Each path is a new rotation, seen through one point. The rows after it are directions, each followed by how far the rotation turns it, in degrees a step (0 if it stays put).
Each turn is a multiple of 5 degrees from 10 to 175, or 0.
Each row of a path follows its step; steps can be skipped.
Path 1:
step 0: [ 19  -8  -8 -10  -7  -7 -11  -3 -43  11  -6   3 -10  -2 -18 -10  -1  -1
   2  18  24  -8  -8  16   2  -3  22 -17 -13  20   9   8  -6  11  29  -2]
step 2: [  1  -5  -2 -22  21   0  13 -16   5   9  19   4  -4 -16  -5 -19  -6  -3
   5 -15  -3   1   2  34 -11  11   2  19   7 -15 -23  -6 -28  -4 -11  26]
step 3: [  8  17  -6  -4  18  14  -4  -1   9 -30  -6  23   6  -9 -20   8  -9 -11
 -11  -5 -17 -12 -31  10  -1  -8  22  -5  -3  10  33   3   4 -16   5  11]
step 4: [  5   8  36  35  -4   6 -15 -25 -21  -8   5 -17   3  15  11 -11 -15  15
 -17   4   3 -17   4  17 -16  -4   9   1  15  -5  11  -4   5   4  -7 -13]
step 6: [  1 -10  -4  -1   3  28   1  -2  -1  -1   5   2 -28 -20   5  26 -22 -10
 -11 -26  13  13  17 -16   3  -9  15  -8  -5 -13   7  -5 -23   7  26  13]
step 7: [ -1   2   5  14 -19   2 -16  19   8 -12   5 -15   3 -12   2   6   3 -17
  -5   7   2 -26  16 -28   3 -18   7  10 -21  29  15  10  12 -15  -3 -27]
step 9: [-16  24 -30 -27  13  -7 -10  21  18 -13 -10   9  -1  -4  16  -1  -7  -5
  16   3   0  18  12 -11  19   5 -11  -7  14   2  -3  14   5  -4  16  25]
step 10: [ -3  -7   5  -4 -11   0 -42  29  -9   4  24  -3  14  -6  -9   1  -8 -10
 -14   0  -6  14  -7  18  -8   1   4 -12  -5 -12   1   3  10  25  29 -17]
step 11: [  1 -17  12   9 -13 -13  -5  21   8   9 -13   0  -1  23 -10  -6  22   2
  11  24  -6 -35 -23  -4   7  22  -6  18  16   4 -16   5  15   7  -5   2]
step 12: [  5   5  13 -32   5 -12  14 -16 -11 -12  -9  18 -28  21  -9  -7   7  -5
  18  -5   2  23  -5  -6 -16   9  -8  -9   5 -19 -17  -6 -17  28  -3   2]
step 13: [ 16   7   0   4 -18  -9   2   8  -3   4  15  40  17   3   2   5   1 -30
   4  -6 -24  11   5  -1 -16 -16   3   2  -3  24  13  -9   6   0   2  33]
Directions:
[  1  -9  -5   3   6   5   9   5   1   9  -3   2   0   5   3   1   3   5
 -11  -2  -5  -3  -8  -6   0  -2   7  -8   9   5   2  -1   4   1   5   7] -> 140
[  3   6  11 -13   1   5   5   2  -2  -1   5   1   4   0  -5  -8   4  -5
  -9  -2  -1  -1   1 -13  -4  -1  -3   2   0   1  -1   0  -4 -12  -4   3] -> 70
[ -4   2  -7  -2   4  -8   4  -4   4   5   9  -1   3   4  -6   1  -1   0
   2 -13  -4   5  11  -3  -2   0  -6   5   0  -7   8   5   2   5   2  11] -> 100
[ -1  13   3  -7  -9  -1   4  -3  -2   4  -1  -6   1   8  11   4   5   2
   4  -5   5   1  -3   6   0  -2  -3 -10   5   8   1   3  -5   4  -5   3] -> 95
[ -3  -7   9  -2   9  -5  -4   3  -5   1  -4   4  -2   5   3  -3   2  -8
   4   1 -10  -5  -1   8  -5   9   1  -8  -8  -2   4   4  -3   0  -5   8] -> 35
[  2  -2   3  -4  -4  -4  -8  -4  -7   1   2   2   2  -7   5   5 -10   3
  -1   1  -3  -1  -3  -5 -14 -10  -2  -2  -1   3   1   8  14   1   0   0] -> 115
